rotation ticks, each row followed by its count of ticks
The counts run from 0 to 542.
[-12   7 -11  14 -34   5   0 -14   2  26  16 -16 -19   4  -7  -5 -34 -10
 -16   4 -28 -16  -6 -14 -13  11  -7  21  -5 -14   8  26 -27  -3]
88
[-24  23   4 -26  -7  -5  14 -14 -11   4 -24  -2   9  -2   7  19 -30   3
  -7   6  -3  -5   0  -2 -21  37   7  16  12 -22  12  -6  -5  32]
431
[-16  -3   3  25   3   6   1 -17   1  -4  25 -27   9  10  13   5 -35  -5
  -9  -5  -8  -8   6   2 -16 -13 -27  14   3 -41  18  17 -16 -13]
274
[ -7  -3 -16 -14  36  17  23  -3 -18  -9  10  10  -5   7  27   6  18  14
 -16  -3   3  -5  -4   8  11   3 -25   0  -3 -40  -5 -20  20 -13]
31
[ -7   0  -3 -27  12  25  -8  -2 -11 -31   1   4   1  -8  14   7 -15  -6
  -8   3  31  17 -19  11   2  18  -5   9  16   6  -1  40   3  -5]
400
[ -2 -11   1 -30  -9  32 -10  -3 -10  -1 -27  -2 -12 -21  -4   2 -14   8
  -2   1  27   1 -28   5  18  29 -24  12   1  -8 -21  -7 -15   1]
228
[ 18   4   4  -5   8 -14  27 -19  12 -11  -6 -21 -11  -2   5 -11 -34  -1
  12  19   0  11  24   3  -5 -22  28 -20   7  27  18   4  31  15]
179
[ -1  32   1  -7  13 -21  13  21   1 -15  16  15  27  -1  -1  14  25  34
 -14   8  32  13   1  -4 -10   0   0  29   0   3  -9  12 -15   0]
145
[  3   9 -12 -19  -2   7  24   5  18   9   2 -24  -2 -15 -21   7 -15  29
 -19   4  25  -3  -2  13 -24 -39 -11  18  -3  12   2  11  -1   8]
359
[  9  15  32   3  -8   0 -20  16  30  18  -4 -19   1   2 -41 -12   9  17
  -3  15  12   1  13  17  -4 -29  17   1  -5  21 -16   4  17  15]
353
[  9 -17  28  -2  43  21  12   0  -5 -11  11  21 -14   3  18 -12   1 -25
   2   3  -3  13   6  11   0  -6 -12 -16   7 -42 -11 -16  12 -18]
35
[  3 -21 -11  41 -10 -17  -7   5 -12 -11  15  10  19   5   5 -28  34  11
  -3  11   4  22 -14  -5  28  10   3  15 -20  -7  -7  -9   4 -14]
497
[-17  36 -26  15 -18 -22   5   0   7   7  19  -1   6  13  -2  12  -1  23
 -15  15  -4 -10   4  -9 -14   6  29  23  -7   9  10  34  -9  13]
530
[  4   0 -33 -26  35  16  24  -1   2 -34  18  27  -6  -5   7  17  15   9
   8   3  26  -9 -12   8  -6 -18  12 -13  13 -10  18   2   6   2]
390
[-28 -11 -13  27 -11  13   7 -16 -37 -18   3  -7  -4 -11  34 -20  -1   3
  -6  10   7  11 -19 -11  31  31  -3  19   4 -20  -5  -5   0 -11]
57
[-22 -17  -7  36 -40   4 -15 -18 -13  22  -3 -23  -8 -10  -7 -14  -3  -7
  -3   7 -21 -21 -18  -8  12  21  27  -3  -1   3   3   6  -9  -1]
83
[-15   0  -4 -14  -3   7 -11 -14 -15 -22 -18  -7 -16 -28  34   3 -22 -16
   3  -1  29   5 -22   6  24  25  -6  17  12  11  16  12  -2   8]
414
[  5  -5  18  26 -16  -2 -31  -7  29  35 -10  -6  -2  16 -24   7  -7 -12
  13  -4 -24 -23   3   0   6  -5  24  -8 -17 -11  -6   9 -15   6]
95
[-28   5 -10  14 -35   5  13 -19   3   3  -8  -6  11  -2  11   3 -22  14
  -1  -5  -4  14 -20  -4  -1   8  27  41 -10 -25  14   1 -22  28]
73
[  0 -19  18  27 -21  -6   2 -15 -11 -22 -11  -1  14   3  -4 -31 -20 -12
  18  28 -20  30   4  -5   3  26  15   2  -2 -21   0  -6   1   2]
66
[  9 -37  19   0  28  13  -2 -12 -21 -24  -6  -3  23  10   4 -17  -1  -1
  -2  15   3  28   1   8  19  23 -15 -15   0 -20 -17 -12  31 -12]
39
[ 10 -31  -1  -6  18   4  35 -20  -5  22  -9  -3   1   6 -19   8  -5  12
   0  -9 -21 -27  -1  -3 -12  -4  -7 -28  -3 -29  -2 -32 -18  -1]
463
[  5  17 -11 -15  27  27   2  10  14  -9  24 -10 -21   2   1   0 -14   6
 -16  15  14 -13  14   4 -11 -34 -23   8   4 -13  -5  26  18 -23]
374
[-31  21  14  -5 -13   8 -23 -13 -22  -2 -29 -19 -13 -12  22   3 -30 -14
  -8  16   2  -9   0  -8  16  43  -9  16  16  -7  -1   8   3  11]
428
[ 12  17  -5 -10  -2   5  17   6  16  12  14 -27 -26 -15 -15  -8 -24  18
 -12  10  23 -11  14   4 -18 -48 -19  16  -1   4   4   3   0  -3]
360
[-21   8 -14  28 -33  -6 -13 -18  -8 -12 -21 -17  14   7  17 -14 -19  17
   9  18  -1   5  -3 -25  34  25   4  21 -10 -19   4  -5  -7   9]
71
[-20   2   4  30   7  -5  -1  -1  -4   8  22   1  -8 -12   8   7   4 -15
   0   3  -2 -21  11   7 -11 -18   4   7   2 -55  18 -33  -8  -2]
262
[ 46 -11   4 -10   8 -17   5  -1  19   8  16  13   4  15 -28   8 -10  -7
   5   4  -3   2   8  -4 -14 -10 -35  -2 -10   1   0  13 -31 -21]
120
[  6 -41   5 -13  28  11   5 -22 -12 -10 -14 -25   6   0   5  -1   6  16
   1   4  10  -6  -1  12  22   3 -22 -33  -2   3  -1 -30  28  -5]
25
[ 20 -15 -12  -6  11  -3  23  -2   6   1  12 -14 -12 -13 -36  -9   5  16
   5  27  13 -16  16   2 -27 -38   1 -20   4  21  11  -9  13  -3]
364
[ 10 -19   7 -26   9  24  -8  -3  -3  -4 -31  20  -6 -11 -30   0   4  -4
  22  11   2 -12 -13   5   4  42   4 -27  12 -12 -29 -16  -9   0]
223
[ 16   8  16   7 -30 -28  -4  13  12  31  -5  -5 -11  -8 -19 -18  23   4
  -4  15  10  16   1  10   5 -10  13  15 -18  36 -14 -12  13  17]
339
[-25   5  -1   5 -11  -1  -8 -17 -19  27 -17 -33 -24 -10  20  -1 -14  -7
 -12   3  -9 -26   3  -3  27  28 -19   5  -2  -3   8 -22  14  11]
442
[-29  -7  14  34 -30  13 -18 -14 -10  -3 -18 -18  11  -9  -3 -12 -18   1
  13  -5  -6   3 -18  -5  13  25  36   8  11 -13 -11   7 -22   3]
69
[  3 -25  -2  17   3   1  -7  -2   1  -1  -1   7  36  21  -7  -4  22  35
 -11 -10   3  14 -17   4  27   6 -10  13 -25 -25 -22  -7  -9 -12]
484
[ 34  -3  10 -34   9  21  11   2   9  -5 -14  31 -21   2  -1  -8 -23 -27
  12  21  -6  15   1   1  -2  16 -22  -4  -3 -25  -7 -10   7   0]
220
[-12  31  -7 -23  21   2  17   4  -4  18   1  -3 -28  -9   4  19   6   2
 -16  12   2 -34  17   4  -7  -6 -14  -9   3 -10  10 -30  26  15]
4
